[[ 36.5 -53.6 -65.1 -38.5 -32.3 -22.4 -25.8 -31.6  -7.0]
 [ 75.6 -30.4 -48.3 -59.1  -1.5 -16.2 -41.2 -24.5 -32.5]]
->
[[ -7.0  36.5 -53.6 -65.1 -38.5 -32.3 -22.4 -25.8 -31.6]
 [-32.5  75.6 -30.4 -48.3 -59.1  -1.5 -16.2 -41.2 -24.5]]

[[-45.8  69.1  47.7  54.3  72.5 -44.7 -43.6   5.4]
 [ 61.1 -12.7 -64.6  61.0   4.6 -71.7 -46.7  29.5]
 [ 15.9  30.5 -28.0  15.1   6.9 -26.7 -41.9  38.1]
 [-32.9  59.6  55.6 -24.8   1.4 -24.6  36.7  21.6]]
->
[[  5.4 -45.8  69.1  47.7  54.3  72.5 -44.7 -43.6]
 [ 29.5  61.1 -12.7 -64.6  61.0   4.6 -71.7 -46.7]
 [ 38.1  15.9  30.5 -28.0  15.1   6.9 -26.7 -41.9]
 [ 21.6 -32.9  59.6  55.6 -24.8   1.4 -24.6  36.7]]

[[-20.4  -5.3  -5.3 -12.6]
 [  0.8   5.6   5.6  62.5]
 [  9.0 -40.3 -40.3  16.6]
 [ -3.5  14.7  14.7   6.6]]
->
[[-12.6 -20.4  -5.3  -5.3]
 [ 62.5   0.8   5.6   5.6]
 [ 16.6   9.0 -40.3 -40.3]
 [  6.6  -3.5  14.7  14.7]]

[[-12.4  38.7 -15.1  40.5 -22.2  38.6]
 [ -9.9  40.5 -12.2  42.9 -20.7  40.5]
 [  4.4 -30.1   6.2 -32.1  13.3 -30.1]
 [  4.7 -32.5   7.5 -34.1  14.5 -32.3]
 [-72.1   1.4 -69.4  -2.2 -49.0   1.3]
 [  8.6   7.8   7.2   8.6   3.4   7.7]]
->
[[ 38.6 -12.4  38.7 -15.1  40.5 -22.2]
 [ 40.5  -9.9  40.5 -12.2  42.9 -20.7]
 [-30.1   4.4 -30.1   6.2 -32.1  13.3]
 [-32.3   4.7 -32.5   7.5 -34.1  14.5]
 [  1.3 -72.1   1.4 -69.4  -2.2 -49.0]
 [  7.7   8.6   7.8   7.2   8.6   3.4]]

[[61.9 14.2  3.8 14.1 15.8]
 [24.9 25.5 13.8 20.9 16.8]
 [17.1 42.3 21.6 11.0 16.8]
 [34.8  9.0 11.2  5.2 19.6]
 [13.5 12.4 22.0  1.6 15.0]
 [22.7 14.9 74.3  7.7 23.6]
 [16.2  6.3 14.7  8.8 26.7]
 [16.9 14.3 16.3 25.7 18.6]
 [23.9 13.5 27.1 18.0 42.3]
 [ 7.1 11.7 33.9  6.7 10.3]
 [19.6 12.0 17.8 15.7 13.2]]
->
[[15.8 61.9 14.2  3.8 14.1]
 [16.8 24.9 25.5 13.8 20.9]
 [16.8 17.1 42.3 21.6 11.0]
 [19.6 34.8  9.0 11.2  5.2]
 [15.0 13.5 12.4 22.0  1.6]
 [23.6 22.7 14.9 74.3  7.7]
 [26.7 16.2  6.3 14.7  8.8]
 [18.6 16.9 14.3 16.3 25.7]
 [42.3 23.9 13.5 27.1 18.0]
 [10.3  7.1 11.7 33.9  6.7]
 [13.2 19.6 12.0 17.8 15.7]]

[[-53.0 -46.5  -2.5  43.2 -15.1  -3.1 -23.0 -25.7 -36.4  30.1 -51.0 -24.0]
 [  6.2 -41.2 -52.6   6.4  -4.7  12.7  66.1 -25.0  17.3   8.7  58.4  -8.0]
 [ 19.0 -52.1 -24.3  -4.6  32.7 -13.4 -10.9   7.0   1.1 -30.5  31.0 -80.8]
 [ 33.1  13.5   8.6  52.1 -31.3 -25.0   7.1 -31.5 -49.8 -47.4  16.7 -44.8]
 [ 34.0  27.8  60.9  27.0  35.9  -6.7  58.5 -13.2  32.3 -15.3 -12.1 -30.0]
 [ -9.5  38.4  -0.5 -38.4 -64.2 -66.7  35.9   0.6 -11.0 -16.3   5.9 -15.5]]
->
[[-24.0 -53.0 -46.5  -2.5  43.2 -15.1  -3.1 -23.0 -25.7 -36.4  30.1 -51.0]
 [ -8.0   6.2 -41.2 -52.6   6.4  -4.7  12.7  66.1 -25.0  17.3   8.7  58.4]
 [-80.8  19.0 -52.1 -24.3  -4.6  32.7 -13.4 -10.9   7.0   1.1 -30.5  31.0]
 [-44.8  33.1  13.5   8.6  52.1 -31.3 -25.0   7.1 -31.5 -49.8 -47.4  16.7]
 [-30.0  34.0  27.8  60.9  27.0  35.9  -6.7  58.5 -13.2  32.3 -15.3 -12.1]
 [-15.5  -9.5  38.4  -0.5 -38.4 -64.2 -66.7  35.9   0.6 -11.0 -16.3   5.9]]

[[ -2.4   0.0]
 [ 69.9  23.4]
 [  0.0  29.1]
 [ 47.1  -9.9]
 [-34.5   0.0]
 [ -2.1 -33.9]
 [-70.8  -4.6]
 [-19.0   0.0]
 [  4.0  13.4]
 [ 33.0 -67.7]
 [ 29.8 -27.8]]
->
[[  0.0  -2.4]
 [ 23.4  69.9]
 [ 29.1   0.0]
 [ -9.9  47.1]
 [  0.0 -34.5]
 [-33.9  -2.1]
 [ -4.6 -70.8]
 [  0.0 -19.0]
 [ 13.4   4.0]
 [-67.7  33.0]
 [-27.8  29.8]]

[[ 45.6 -13.4 -48.5  30.5 -17.6  20.3]
 [-30.6   6.4  47.8 -21.5   6.7 -25.5]
 [ 44.3  -9.4 -59.5  37.4 -17.6  25.1]
 [ 33.6 -24.2 -45.3  15.8 -21.8  11.6]
 [-33.4   0.3  30.9 -18.1   9.0 -29.1]
 [ 46.5   5.5 -28.6  22.4  -6.6  40.8]
 [  0.3 -10.5 -24.2  18.1  -7.3 -13.0]
 [ 51.3 -22.6 -64.1  34.9 -22.7  22.5]
 [ 21.3  -6.7 -21.4   9.7  -4.0  12.0]
 [ 42.3 -10.6 -33.3  13.9 -12.9  25.8]
 [-18.0 -18.8 -22.0   5.1  -9.1 -25.4]
 [ -5.7   5.7   5.5  -4.8   4.9   4.4]]
->
[[ 20.3  45.6 -13.4 -48.5  30.5 -17.6]
 [-25.5 -30.6   6.4  47.8 -21.5   6.7]
 [ 25.1  44.3  -9.4 -59.5  37.4 -17.6]
 [ 11.6  33.6 -24.2 -45.3  15.8 -21.8]
 [-29.1 -33.4   0.3  30.9 -18.1   9.0]
 [ 40.8  46.5   5.5 -28.6  22.4  -6.6]
 [-13.0   0.3 -10.5 -24.2  18.1  -7.3]
 [ 22.5  51.3 -22.6 -64.1  34.9 -22.7]
 [ 12.0  21.3  -6.7 -21.4   9.7  -4.0]
 [ 25.8  42.3 -10.6 -33.3  13.9 -12.9]
 [-25.4 -18.0 -18.8 -22.0   5.1  -9.1]
 [  4.4  -5.7   5.7   5.5  -4.8   4.9]]

[[-69.2  88.3  23.6  35.4 -64.7 -19.5  48.1  22.8  87.2  81.0  -9.5]
 [ -0.2  42.3   7.9  20.4   7.4   2.7  -1.7  15.8  35.0 -22.3  10.2]
 [ -1.9 -11.3 -17.6  35.5   7.7 -11.3 -14.1  22.8 -17.6  15.0   9.1]
 [ 10.4  -2.2  12.3   6.6  -6.9 -16.4   7.7   9.3  14.4  -5.2 -17.8]
 [ -2.9   1.8   0.2  27.9  -6.8  -5.7  -2.8  19.3 -31.1   5.3  10.3]
 [-14.9 -18.8  46.7  63.4  -5.9  -7.5  -4.5  36.0 -11.5   4.8  29.1]]
->
[[ -9.5 -69.2  88.3  23.6  35.4 -64.7 -19.5  48.1  22.8  87.2  81.0]
 [ 10.2  -0.2  42.3   7.9  20.4   7.4   2.7  -1.7  15.8  35.0 -22.3]
 [  9.1  -1.9 -11.3 -17.6  35.5   7.7 -11.3 -14.1  22.8 -17.6  15.0]
 [-17.8  10.4  -2.2  12.3   6.6  -6.9 -16.4   7.7   9.3  14.4  -5.2]
 [ 10.3  -2.9   1.8   0.2  27.9  -6.8  -5.7  -2.8  19.3 -31.1   5.3]
 [ 29.1 -14.9 -18.8  46.7  63.4  -5.9  -7.5  -4.5  36.0 -11.5   4.8]]
---
[[ 37.3 -44.7 -12.8  35.4 -25.4]
 [ 31.0  14.9  11.5  10.4  15.1]
 [ -0.2  65.9 -12.8  18.8 -25.4]]
->
[[ 31.0  14.9  11.5]
 [ -0.2  65.9 -12.8]]

[[-58.2   0.7 -27.7  33.4  34.7]
 [-43.9 -43.3 -61.6 -87.8  29.4]
 [-33.0 -31.6  23.6  85.8  33.1]
 [-34.6  23.5 -10.1  65.1 -10.6]
 [-64.8  44.4  -4.9  52.8 -20.9]]
->
[[-43.9 -43.3 -61.6]
 [-33.0 -31.6  23.6]]

[[-11.1 -18.1  -3.9  13.6 -60.6]
 [-25.7 -10.2 -21.0   4.5 -13.7]
 [ 20.7   6.5 -29.9  -3.8   6.2]
 [  2.4   2.0 -65.7  12.5   9.7]]
->
[[-25.7 -10.2 -21.0]
 [ 20.7   6.5 -29.9]]

[[ 10.4  47.2   9.8  26.7 -27.7]
 [  6.4  65.9  -5.9 -37.5  20.3]
 [ 26.6 -25.1  -1.9  64.5 -36.5]
 [-22.5  -8.4 -42.8 -18.7  -2.8]]
->
[[  6.4  65.9  -5.9]
 [ 26.6 -25.1  -1.9]]

[[-49.6 -51.9  74.2]
 [ 36.7  25.0  16.2]
 [-67.6 -11.1  71.8]
 [-45.4  12.1  44.4]]
->
[[ 36.7  25.0  16.2]
 [-67.6 -11.1  71.8]]

[[ 25.8 -23.9  18.4  -5.1  -2.6]
 [ 22.7 -22.2 -45.9 -41.0 -74.6]
 [ 27.5 -12.6  22.0 -10.7  10.6]
 [ 34.3 -22.4 -24.8 -43.8 -48.7]
 [ 35.4 -46.7 -47.9 -31.3 -30.7]]
->
[[ 22.7 -22.2 -45.9]
 [ 27.5 -12.6  22.0]]
